One vector is turned by the same rotation once a tick. Each row is the vector after some number of ticks, and that number follows the row.
The counts run from 0 to 1160.
[ 35 -11  -6 -10   9 -33   5   8   4  35 -26  -8  14  12  11   5 -23 -31
  25  13 -21  12  26  10   8   8 -23 -20   1  51 -28  16 -10  24  24  16
  12   5  17  -6 -31  21 -30 -19 -17   2   3   7  -1 -33  13 -20 -23   0
  -5  -9 -19  30 -18   0   0 -13  18 -25   3  -7  13  -9   7   6  20  -2
   2]
113
[ 28   0 -25  34   7   5  -9  -7  15  -1 -32   7 -16 -25  -3  13   1 -15
 -17   7  16   9  14  -5  22   9 -18 -19  -5 -14 -13  21  38 -17  44  -5
 -12   2 -26  30 -10   2  -9  31 -44  -4  -1  33   0 -14  21   5 -30  19
   0  -5 -22   0 -21  13  -6   8  -3  -4 -13  22  22  -1 -14 -11  31 -10
   9]
1008
[ 25  13   0   5  25 -19   5  26  35   6 -16  -5  30   5   3  17   1 -32
 -12 -19  -5  34  14   5 -25  19 -21  -6  -7  31 -21   5 -14  27  18   1
 -13  -2   1  11 -24   9  15   8  -7  12  14  18  -7 -37   0  36 -25  37
 -16  21 -15  36   3  -5 -12   0   4  -1 -10  33  32  -1  -3 -33  25   9
   4]
640
[ 29 -26 -23   6 -14   9 -12  -7  12  21 -14  16 -14  27 -13  29 -10 -20
  23   8  -5 -13  40 -25  14 -10  13  -1 -12   7  -8  22   6   0  16   0
   2   1   2   4 -35  10 -21  -7 -35   2   5   5  23 -45  21   7   6 -23
 -10 -46 -11  29  -3 -15  -9 -24  10 -22 -15 -21   1   8 -19   3  -2 -13
  -9]
835
[ -6  10 -18  27   6   6 -17   0  22  32 -28  15 -19 -18 -22  16  -1 -17
  24 -13  23 -18 -28 -27  21   7 -14  25  22   3  -2  11  12 -16  38  16
  -8  34   7   3 -14  -8 -18  14 -17  -7   6  20  -6 -25   7   4  39   7
   1 -21 -19  -7  -2   9 -21  24 -12  12 -23 -23  21   6   5 -20  23   2
  -2]
990
[  4 -11 -40 -13  18   7  -5  -6  15  37 -15  12  -1 -32 -12  31   9  -8
  11 -35  28 -17 -11 -13  30   2 -24  16  26  -7 -13   5  37  16  28 -16
   9  34  17   0 -22 -11 -31  29 -15 -18  30 -17 -16 -16  28  12   3  13
   4 -23   6  -5  15  -6  -9  11   4  14 -28  -5 -19  11 -22  -1   9   7
   1]
556
[ 36  -6 -14   5   3   5  13   2   0  23  -8  11  -5 -10  10  30 -26 -14
   3  16  -6  -6  36 -13  22  -2   0 -16 -28  14   7  21   4   1  14  20
  11 -14  -8  14 -52  15 -45  17 -31  14 -13  11  11 -21  33  -6 -25 -13
  -3 -58 -30  29  -7   1  -6 -21 -12  -6   7 -16  20   0 -15 -10  14  -8
   3]
561
[ -9 -11 -13   9   6  12 -18   5  26   6 -15  10 -17  -9 -13   7   4 -29
  18 -42  20 -18 -43 -12  -1  22 -19  34   8  -7  -2   3  35  -6  31 -12
 -29  10  14  35 -14  12 -14  31 -13   1  -8   8 -17 -27   1  28   7  29
   0  -7  -1  11  18  -8 -14  30   2   6 -17  -5   9  18 -17 -12  -1  28
   1]
623
[ 36 -28  12 -19  -1  -7  10   7  23  20 -22  -3  10  27   1   8 -24 -16
  12   6 -28   2  31  12   1  16 -13 -16  -1  43 -10  20 -15  10  20  27
   6  -4  18 -11 -46  31 -22 -22 -27  13   0  10  11 -56   6   4 -13  -5
  -7 -34 -13  23  -8  -7  -3 -14  -3 -21 -10  -7   2  10   5   3  26  -8
 -21]
632
[ 31   4 -12  19  22 -35  -5   0 -20  15 -16  -4  23 -31  26  -8  -6 -32
  16  -5   7  34  10  -1  28 -16 -22 -34  -4  13 -13  11  23  -2  12  11
 -15  17 -18  22 -15   1  -9  10  -3  -4   2   9 -13  -4  26 -16 -19  -4
   2  24 -21  30 -13  14  -6  15  -3   4   7  11  26 -23 -16 -23  31   1
   8]
807
[ 26 -58 -21  17   1  -1 -35 -25   1   2 -24 -14 -28 -22  -9 -33  -4  -6
   8 -12  17   8   5  15  34  -9 -30  -7  11  -1 -29  21  54 -17  30  -1
 -20   9  -8  15   2  12   2  -2 -34 -14 -16  12 -10 -27  10 -12   0  11
  -1  31   0 -10   9  -6  -2  18   9 -12  -5 -11  -3   3 -13  20  14   4
   1]
537
[  6 -13 -18 -12  14  -5 -20  -4 -12  27   6  -3  22   3  12  28   0 -32
  52 -10   8   3   2 -27  15 -12  -7   5   0  28  -4   5  27  16   3   8
  -2  26  31  23 -28  17 -34   2   9  -6   2 -26  -6 -21  31 -20  13 -40
  -2 -13 -15  48  -6 -13   1   3   6 -11   1 -22  -1  -5 -25 -14 -13  13
   5]
201
[ 14  -1 -22  23  10  -7 -16  -8  24   5 -25  -5 -18  -9 -12 -20  -1 -35
  10 -11   3  12 -24  -1  -5  13 -24   8 -10 -14  -8   4  48 -14  59 -19
 -31   1 -19  31  12  30 -23  19 -13   1  -8  30 -10   2   4  21 -24  34
  -3  24 -27   2  -1  -1   8  27  22  -5  -7   8  27   9  -4   3   1   7
  24]
285
[ 17  -4 -23  14  17 -12 -27  16  29  -7 -15   3  -2  19 -20   6  14 -47
   4 -29   4  15  -6  -7 -32   4 -10   7  -1  -1 -19  10  32   2  30 -23
 -35   3  10  28  11   2  18  12  -5  -1   9  16   1 -14 -11  27  -5  29
  -5  28 -15  33  12 -11  -3  16  24  -8 -21  31  37   6  12 -22   9  12
  14]
437
[ 32 -17 -13   0  10 -19  -7  -7   4  23 -16  -4   8 -38  14   4 -21   1
   4  -4   1   9  45  10  40 -14 -10 -42 -19  19   2  13  -5  10  11  32
  10   3 -16  -9 -42   7 -27   9 -30  -2   3   5   5 -24  35 -18 -22 -17
   1 -12  -2  24  -3   6   4 -21 -13  -2   3 -19  -7 -13 -30  -8  28 -22
  -3]
966
[ 20 -13 -49  -6  12  -6 -23 -18 -16  25 -19  -5  -3 -15   1  24   6 -33
  24  10   6  10   3 -24  25  -7 -24 -11  27  12 -28   8  44   8  43  -9
  -4  35   9  17   6   8 -19  -3 -13 -25  10  -6 -12  -8  21 -18 -14  -8
   2   7  -3  31 -10   5   1  -7  30 -12 -10  -3   7  -9 -16  15   8  17
   2]
222
[ 23 -17   9  16 -13  18 -16  -3  33  15  14   1 -28 -17   0 -10 -19  19
   9 -32  17 -10   4  11  23   7   7   8 -37 -12  20  -3  21 -21  17   2
 -13 -18 -13  12 -34  30 -44  24 -23   9 -26  11  23 -30  24  13 -18   8
   4 -20  -1 -11  24  -9  14   8  -6   6  -1 -21   3  22 -26  -6  -5 -10
  11]
60
[ 34  -7   7   0  -9 -11 -19   4  37  13  20 -10 -11  23  -3 -10 -14 -23
  22 -25   1  -1 -17  13 -11  16  13  15 -29  -5   5 -19  17 -13  36 -20
 -12 -10   9  22  -4  52 -35   5   7   1 -20  16  19 -11   9  20 -43  30
  -4  -3 -14  20  20 -15  20   9  19  -7 -12  -2  23  26 -13   9 -10   4
  29]
913
[ 18 -23   3  -9   5 -17  -3  -3  11  30 -29 -15 -13 -12  -3 -27  -6 -12
   3  -7  -8 -11 -20  23  19   7 -45  12  17  23 -23  12  17  -8  47  15
  -6  14  -1  -4 -17  27 -29  -4 -28  -4  -3  11 -23 -42  -9   1  -8  26
   7  18 -22 -25  12   1  -3   9   8 -13   3 -15  -7  17   7  12  36   9
 -18]
1078
[ 15  -9  -4   4  -3  -3 -22   9  41  33 -29   5 -12  16 -36  -7  -3 -19
   3  -5  -3 -12   1  12  -3   3 -19  22  30  15 -29  19  10  -3  53  -2
   3  18  18 -29   1   8  -7 -17 -28  -6   5  31   1 -57 -27  12  11  31
 -17  12   4 -18   0  -2 -18  -1  12  -5 -22  -2  10   7  25   9  47  -3
 -10]
522
[ 24 -20 -24  14  10 -15 -36   6  18  23   2  10   1 -25 -22 -25   0   7
   1 -30  13   1  19  13  15 -25  -7  -8  12  18 -14   6   8  -9  -3  11
   0  21   0 -46 -11 -15  28 -23 -20   0  14   8   6 -38   3  -5  24  -4
   2  37  19 -20  31 -12 -17  -2  11   8 -18  -4  -5 -17  -4  -5  29 -33
  -1]
73
[ 17  14 -40  26  21   6  -5  11  18   0 -13  12   7 -18  -6  33   4 -23
 -16 -23  14  11  16 -17  -4   3 -13   2   1  -6 -11  16  13   2  10 -13
 -13  18  -5   9  -9 -37  23  30 -22  -2  30  12   6  -6  25  28 -15  13
   1   3   1  16   3  -5 -18   1   4  19 -35  41  23 -22 -14 -35   6 -26
  13]
641
[ 34 -29   1 -11  -3  -6 -21 -12  16  14   8 -20   1 -10  10 -42  -1   7
  20 -44  22  -1   0  16  22  -1 -12   3 -29  12  24 -18  29  -8   6  -3
  -7   0  -5   9 -25  43 -43   3  -5  10 -27  -4   2 -32  18   3 -19   4
  14  15   9   7  33 -15  24  11  10 -11   2 -24 -20  12 -13   6  -7   0
  21]
984
[ 20 -11 -27  13   9   0 -29  -1  10  11  -8   9  -3  42 -21  14  16 -46
  25 -10  -5  14  23 -21 -29  -8   1   9   7   6 -22   7  33   2  13 -28
 -15  17  19  21   2  -2   4 -10 -13  -2  -8  11  13 -36  -2  16  18 -13
 -11  17   1  44   8 -24   5  -1  20 -15 -27  18  15   9 -10   2  -3   9
   4]
163
[ 15   6  18   6  16 -24 -21  25  37  16   4  -5  17  -4  -4 -46 -10 -23
  22 -43   1  12 -16  22 -14   5 -13  11 -13  35   8 -11  -8   1  -2   7
 -24  -7  -3 -11 -16  19  10 -13   3  17 -12  12   5 -30 -13  16  -8  32
 -10  47  -6  12  28 -15   3  25   1   4   1   4  22 -11   4 -31  19  -6
  19]
955
[ 14   6   8  16  31  -4  -3  17  35  10  -4   4  12 -41  13 -28  -3  15
  -2 -50  15  -3   2  22   7   6 -11  -1 -25  13   9   0  -7  -9  -3  14
 -12   0 -17 -17 -30 -10   8  19  -4  19   2   7  -3 -35  14  27 -12  34
   4  19  12 -10  28  -9 -10  23 -24  20  -4  14  12  -4 -18 -39  28  -7
   9]
102
[ 39   5   6  24  19 -28 -13   2  -1  34  -7  -3  31 -18  11 -13 -24 -24
  30   4 -18  26  21   4  24 -14 -11 -28 -16  33   2   6  -1   0  23  27
   7   4  -8   3 -24  32 -18 -18  -6   4 -13  13   4 -14  21 -29 -20 -10
  -1  12 -27  23 -16   8  10 -10  10  -9   4  -8  35 -18  -7 -17  21 -12
  10]
1081
[ 15 -13 -27   4   7   3  -6  -7  14  22 -37  10 -18  -2 -18  41 -14 -34
   0  25 -11 -10  15 -20  19   3 -12   0  27   0 -25  21  20   0  52   1
   0  20   8   9 -17   3 -25   7 -36 -18  13  18   2 -20  19   3  -5  -1
  -1 -35 -28  14 -34   7 -16 -22  12 -18 -27   1  12   4   0   5  24  -7
  -9]
337
[ 24 -15  10  17 -10 -15   3  14  25   7 -24  -7   9  10   1   1 -22 -23
  -2  15 -17   5  33  10  10  11  -9 -19 -17  26  -9  25 -29  -1  16  23
   6 -11  -8 -16 -32  15   0  -8 -31  21 -13  26  20 -29   7   6 -18  17
 -12 -14 -18  17  -6  13 -11 -13  -4  -7  -2   2  30 -13   9 -24  34 -12
  -7]
228
[ 33 -23 -32  30  -1  -3 -36   9  36   6  -5  10 -27   2 -33 -13  -6  -1
  -3   3  -5   2  26  12  -2  -1  10  -5  -6  -9 -24  11  33 -22  37 -29
  -7  -4 -17 -17  17  17   8 -19 -31  -2  -3  37  31 -36   7  22 -20  28
  -6  23  13  -8  17 -10   5  -9  18  -4 -27  14   4   3   1  13  16 -30
   5]
819
[ 34  -9  -9  21 -19  -5 -30  -3  13  19   2  15 -25  24 -16   5 -17 -31
  29   1 -15   7  30 -11  -1 -13  24  -3 -30  -5   7   3  12 -22  25 -13
 -10 -10   1  -2  -4  30 -25 -20 -19  11 -19  18  44 -23  10  -1  -2 -20
 -15 -13 -15  32  -1  -9  12 -21  15 -14  -8 -15  21   3  -7  -7  -2 -24
  11]
950
